[[138 158 137 146 142]
 [138 143 130 150 133]] => 142, 138

[127 110 109  99] => 99, 127

[127 157 121 141 142 145] => 145, 127

[[127 134 128 126]
 [142 125 131 141]
 [154 126 128 119]] => 126, 154

[103 135 129 142 115 129] => 129, 103

[107 131 129 139] => 139, 107

[118 128 105 118] => 118, 118
---
[[136 120 110 133 149]
 [141 135 130 121 136]
 [119 141 138 123 121]] yields 135

[[110 148 142 150 139 127]
 [148 107 143 144 118 122]] yields 107

[[110 130 124 112 130 138 123]
 [155 137 150 124 150 122 154]] yields 137

[[144 112 145 129 149 137 118]
 [143 105 142 136 147 141 112]] yields 105

[[142 150 144 141 135 132]
 [146 124 134 145 119 129]] yields 124

[[149 136 118 110 117 126 125]
 [121 113 118 135 150 151 138]] yields 113

[[140 130 118 139 127  99]
 [114 120 134 116 134 142]
 [154 152 123 151 127 105]] yields 120
---
140,124,152,100,130,116
119,103,111,147,136,116
146,135,149,115,116,115
out 116, 146

113,136,135,107,123,114,145 out 145, 113

127,109,124,129,152 out 152, 127

126,126,127,138,130,116,133
129,118,131,127,139,143,137
105,128,157,126,133,132,131
out 133, 105

142,127,154,149,140,141,139 out 139, 142

134,129,124,119,124
114,124,151,123,133
out 124, 114

130,130,128,115,126
109,121,150,141,127
out 126, 109

153,142,154,121,107,145 out 145, 153
---
[131 132 127 151 122 140] ==> 131
[120 131 139 122 102] ==> 120
[138 129 145 104 157 135 127] ==> 138
[134 131 123 109 153 139 109] ==> 134
[117 102 127 113 132 110 114] ==> 117
[124 106 117 139 135 128] ==> 124
---
[[157 128 129 111 139 135 118]
 [112 147 129 121 118 121 122]] >> 157

[[132 134 123 142]
 [126 140 149 129]
 [129 123 149 124]] >> 126

[[150 114 113 116 111]
 [146 115 128 127 130]] >> 150

[[148 138 127 129 138 136]
 [147 120 131 132 130 129]
 [151 137 127 130 138 137]] >> 147

[[139 124 125 134 125 136]
 [126 125 122 110 137 142]
 [140 129 104 136 109 136]] >> 126

[[105 128 135 117]
 [117 151 125 155]] >> 105
---
[[128 150 125 128 108]
 [122 138 109 119 108]
 [133 112 118 130 138]] result: 138

[[127 111 121 144 123 130 139]
 [120 105 121 124 134 140 138]
 [146 125 130 150 120 125 129]] result: 105

[[123 139 132 124]
 [152 110 134 120]
 [124 121 128 128]] result: 110

[[146 150 139  99]
 [146 108 104 129]
 [109 109  99 140]] result: 108

[[147 114 144 117]
 [118 108 128 103]
 [128 137 122 138]] result: 108

[[115 104 133 131]
 [116 105 135 128]
 [114 104 132 132]] result: 105

[[133 132 139 141]
 [132 137 139 139]
 [150 112 114 133]] result: 137

[[122 153 108 117]
 [146 102 158 127]
 [125 123 103 105]] result: 102

[[147 134 141 145]
 [147 143 156 147]
 [133 144 145 145]] result: 143
---
[[154 134 129 133 128]
 [145 127 142 117 124]] ans = 129

[139 142 100 132] ans = 100

[120  98 122 101] ans = 122

[[124 102 111 128 101 122]
 [117 115 116 131 139 101]
 [103 124 100 116 155 124]] ans = 111

[102 121 133 124] ans = 133

[150 122 100 106 129] ans = 100

[[119 132 130 127 132 118 106]
 [102 126 115 125 132 131 117]] ans = 130
---
[[137 146 112 133 143 154]
 [137 146 112 133 143 154]
 [122 113 144 125 117 107]] value 137, 107

[[115 112 138 121 126]
 [109 143 127 133 130]
 [104 133 132 129 129]] value 115, 129

[136 132 127 109 107 137 129] value 136, 129

[134 138 103 130 137 119] value 134, 119

[154 144 131 125] value 154, 125

[116 152 141 129 124 121] value 116, 121
---
[[123 140 122 141]
 [119 149 118 150]
 [122 143 122 143]] => 143

[115 135 118 153 147 126 129] => 129

[[121 120 119 113 137 145 111]
 [102 114 105 127 115 131 153]
 [152 141 136 151 117 112 124]] => 124

[121 143 101 110] => 110

[[116 127 121 110]
 [122 127 122 114]
 [112 122 112 102]] => 102

[153 120 129 135] => 135

[138 136 109 129 114  99] => 99

[[124 128 112 141]
 [115 120 154 127]
 [127 126 132 126]] => 126

[[143 118 107 146 122 111  99]
 [119 134 141 117 132 139 146]
 [143 118 107 146 122 111  98]] => 98
---
[[116 119 137 120 122 112 100]
 [125 127 127 115 121 118 133]
 [130 113 135 139 117 118 130]] ==> 139

[[109 145 118 135 124  99]
 [130 125 141 137 119 138]
 [124 127 133 142 118 124]] ==> 145

[151 129 127 155] ==> 155

[[143 111 106 107]
 [120 137 108 118]] ==> 143

[131 114 100 147] ==> 147

[[135 111 110 150]
 [135 114 111 151]] ==> 151

[102 135 144 118 141 104 143] ==> 144

[[118 134 131 122 132]
 [148 126 113 135 128]
 [108 108 126 131 102]] ==> 148
---
118  129  107  125  135  148
117  131  103  125  141  150
-> 125

133  138  146  120
152  140  146  109
-> 138

122  112  144  125  116  106  112
133  138  119  131  137  142  138
-> 116

148  131  122  157  136
116  115  133   98  103
-> 122

130  138  128  146  138
128  102  143  127  118
-> 128

122  126  102  125
145  132  124  136
-> 126

139  113  100  130  122
132  114  115  129  123
-> 100
---
((113, 131, 126, 114, 149), (116, 141, 134, 136, 144), (119, 126, 124, 114, 132)) Out: 114
((126, 116, 107, 114, 122, 131, 124), (126, 117, 103, 110, 118, 131, 122), (126, 117, 108, 119, 121, 132, 123)) Out: 132
((129, 132, 120, 124, 155), (108, 111, 138, 135, 130), (118, 114, 141, 136, 110)) Out: 136
((135, 122, 126, 150, 137, 133, 137), (130, 127, 126, 139, 135, 130, 144), (117, 153, 129, 116, 138, 138, 152)) Out: 138
((132, 103, 122, 139), (124, 142, 141, 112), (128, 132, 118, 126)) Out: 118
((117, 142, 140, 137, 116, 126, 124), (117, 133, 151, 121, 128, 137, 138), (120, 134, 138, 127, 128, 121, 123)) Out: 121
((135, 146, 103, 104, 130, 136, 105), (150, 106, 123, 140, 138, 123, 155), (111, 131, 130, 118, 116, 144, 103)) Out: 144
((117, 114, 128, 137, 134), (137, 141, 128, 133, 151), (115, 125, 117, 118, 140)) Out: 118
